Rows are one point carried round by a steady rotation, each followed by how many steps it has turned.
The counts run from 0 to 118.
[ -4  -6   3   1   4  -7 -22 -22   2  32  10 -42 -14  12 -23 -32  29  32
   6 -28 -16 -13  22 -14 -40  13   7 -16  24 -14  26  -1  10  10  40 -15
  -2 -18]
46
[ 25 -11 -11  -3  43  15  -7 -15  -4   5  26  12  -4  15 -29 -24  52  18
  28   6  51  17  -5  13 -17   5  -1  13  35 -20 -14 -29  12 -18  -2  30
  17   4]
84
[  6   8   0  12  53   4   3 -41   7   5  40 -30   6  24 -45 -16  24  20
   8   2  -8 -12  -2  16 -16  14 -18   6 -13  11  -9 -12  14 -26  23   0
  12 -19]
107
[-19  -8   2  -5  18  -6 -11 -12   7  26   6 -28 -17  -1 -21  -7  33  -5
   7 -40  30 -10  27 -14 -28 -16  11 -10  37 -24  22 -20  28   7  23 -36
 -20   5]
39
[-11   0   2  11  11  -7 -20 -23  14  12  28 -41 -22   2 -38 -12  46  10
  14 -36  23   8  22 -14 -29   2   4  -5  19  12  25 -27  28  -3  21 -18
  -5 -11]
44
[ 11   8  11 -27  56 -18   8 -40  -2   8   1 -23  -6   7 -12 -24  21 -28
   1 -34  14   3  27  21 -37   2   0   1  25  10 -14  -4  26   3  -2  35
 -20  -7]
21
[  7   1  -8 -18  58   4   5 -19   4  19  32   1  16  34 -34  12  29  15
   3  10   2 -33   4  -8 -12  16  -5  35  16  20  -6 -11  22 -28  28   2
  23 -20]
7
[-23  30 -10  10  50 -14  14 -38  17  18  27 -23  -3  21 -32 -10  41  -3
  14 -13   9   5   6  -5 -22   5   1  -3   9  18  -8  -6  21   0  25 -33
 -11 -16]
103
[ 42   3 -21 -17  32  20 -15 -14 -24  25  -3 -15  11  20  -3 -26  35  20
  10   7  26  -8   8  10 -30  12   1  -9  31 -54 -11  -7   1   7   8  28
  14  -5]
82
[-13   5 -16  14  51  -6   7 -17  11  -4  26 -10  -9   7 -32   9  54  33
  12   3  25   4   7   2 -12   3  -1  14  25   1   9 -36  26 -11  19 -19
  11  -9]
96
[  6 -24  12 -16  52  18  13 -48   1  14   6  -5  11  -5 -26 -27  31 -13
  14 -13  31  -8  16  10  -8 -14  -8  10  15 -18 -16 -16  16 -36 -11  31
  -4   5]
25
[ -1 -34   4  -4  25  16  -8 -18  -6  11   8 -21   6  -8 -33  -5  35  27
   7 -12  21 -32  23  -1 -14 -19  -1  10  25 -40  19 -36  27 -26  10  -4
   6   9]
36
[  7 -15  -7 -17  28  -6 -15 -18  -2  18   0 -21  -6   2 -14 -13  25  12
  -5 -37  20 -28  31  12 -24 -22  -3  -8  44 -46  17 -26  29  18  23  -2
 -17  10]
34
[ 18   7   2 -45  34   0 -25  -3 -26  23 -12 -28 -17  42   8  10   8 -11
  24 -17   8   0  19 -18 -54  13   1  16  14   1  -4   8  27   9  18   6
  -6  -2]
69
[  7   1   5 -36  44  18 -15  -3 -20  21   7 -17 -17  33 -17   8  15 -14
  34 -12  25   9   3 -31 -30  12   2  30  13  31  -4  -4  26 -25   7   4
   2   2]
67
[ 20  -1  -2 -32  34   4   4 -27  -9  30  -8 -16  10   9 -14 -29  18 -23
  -1 -35  26 -16  28  11 -17 -20  -7 -15  41 -46 -11 -12  25  12   2   5
 -20  -9]
28
[  1  -9   6 -22  56  -4  20 -41 -11  25   4 -10  21  22 -13   8  18   4
   3  16 -25 -36  10  -9 -26  10   0  27  14 -11  -5   4  31 -32  31   6
  15 -14]
12
[ -4 -26   6  15  14  16 -13 -20   8  22  19 -45   4   2 -37  -7  38  27
   4 -16  24 -22  15 -28 -19  -6  -5  -4  12 -17  23 -31  19 -27  13 -14
  13 -15]
42
[-10  24  -1  -1  50 -22  11 -40   6   7  33 -20  -4  31 -40 -30  16  -4
  11 -24  -2   5  -1  27 -20   6 -11   3   7  25 -12   1  24   2  28  -6
 -15  -5]
109
[-15  19 -14  10  43 -24   9 -22  -7  23   5 -20   6  17 -14  -4  41  29
   7   7 -13 -21  10  -3 -32  -1   4  -6  24 -31  16   0  26   5  43 -32
   1 -10]
99
[ -5  20  -2 -11  47 -26   3 -38  -3  24  20 -14   2  34 -31 -37   7  -3
   7 -28 -19 -14  17  32 -29   1  -2  -5   9  -3  -8  10  24   7  37 -10
  -7   4]
110
[ -8 -26  21  16  10  16 -20 -24   4  16  30 -33   0  10 -49 -31  38  36
  16  -9  -1 -15   0 -14 -20  12  -2   6   8  -2  20  -5   6 -32  23 -11
   9  -5]
48
[ -5   3   4   5   8 -19 -23 -19   7  18  18 -42 -24   5 -28 -22  34  15
   6 -36   8   1  22 -11 -41  11  11 -15  22  -4  25 -10  22  19  30 -15
 -15 -13]
45
[ 16 -10  12 -14  57  13  10 -52 -10   7  19 -23  18   3 -19  -7  21 -13
   1  -8  12 -10  18   1 -28   4  -6  19   4   8 -16 -19  18 -35  -2  40
   7 -18]
19
[-15  21 -18   6  52 -25   5 -11  10   3  25  -9 -15   7 -25   2  56  16
   7 -10  19   7  11   4 -24   2   5  12  31   8  14 -29  28   6  27 -21
   3  -4]
97
[ 14  -4  13 -31  22   5 -21  -1  -4  45  13 -13  -3  53 -34 -32 -11  23
  20 -18 -20 -22   9  -6 -18  15  -7   6  23   0  18  17  10   8  45  -9
  -8  -1]
58
[  9  -7  -5 -23  37 -12 -12 -10   7  11  11 -17 -14   1 -22 -15  31  -6
   5 -52  44 -14  31  11 -20 -24   1  -4  45 -27  16 -31  33  15  11   5
 -15  13]
33
[  9 -12   9 -22  48   8  14 -39   4  12   5  -4   3  -7 -28 -27  34 -31
  19 -33  40  -1  19  14 -11 -16  -2   7  32  -5 -17 -22  24 -23 -14  17
 -17   4]
26
[ 18  10  -1 -35  43  10  -5 -30 -12  34   4 -13  13  40 -35 -13  -9  -4
  -1 -20  -3 -44  21   9 -15  -9 -16   9   3 -18 -11   6  17  -6  29 -10
   5   4]
117
[-14  39 -14   5  42 -15  10 -33  -2  24  22 -30   2  29 -24 -13  29  -4
  -1 -16  -3  -1  12   0 -35   8  -6 -14   6   2  -7   3  26  11  33 -31
 -12 -27]
104
[ 11  -3 -20  -5  46  15   1  -5  -8  32  -1   4   9  14 -16 -22  46  31
  14  15  27 -17   4   4 -13  -5   9  -3  43 -61  -1 -15  11  -1  20 -10
  10   4]
88
[ -1  28  -6   2  42  -5   5 -35  -4  31  14 -35  16  29 -30 -20  20  16
  -8  -4 -17 -19  10   3 -28  13  -5 -17   2 -12  -9   5  20   3  43 -24
   1 -30]
105
[ 13   3 -22 -19  33  -2  -1  -4 -10  34  -7   9   2  20  -9 -27  43  12
  16   3  24  -8   5   8 -19   0  12 -10  53 -55  -3 -13  15  18  17  -4
  -7   4]
87
[ 11   7 -25   3  40   3   1  -9  -3  24  10 -12   6  18 -19   5  49  44
  -3  13  12 -27   7  -5 -14  -2  -5   5  25 -34   9 -34  23   2  35 -18
  16 -24]
94
[  0   3  -6   5  36   5   6 -24  12  32  30  18  10  37 -47 -15  28  18
  18  20   2 -28  -1  -2   0  20   3  29  11  -4  -4  -5  10 -28  28 -17
  20 -16]
1
[-23  26 -18   9  40 -31   2 -15   3  10  11 -20 -12  17 -13  -4  52  13
  11  -6   2  -1   7   5 -32  -1  10  -1  33 -12  17 -10  29  11  38 -24
  -6  -7]
98
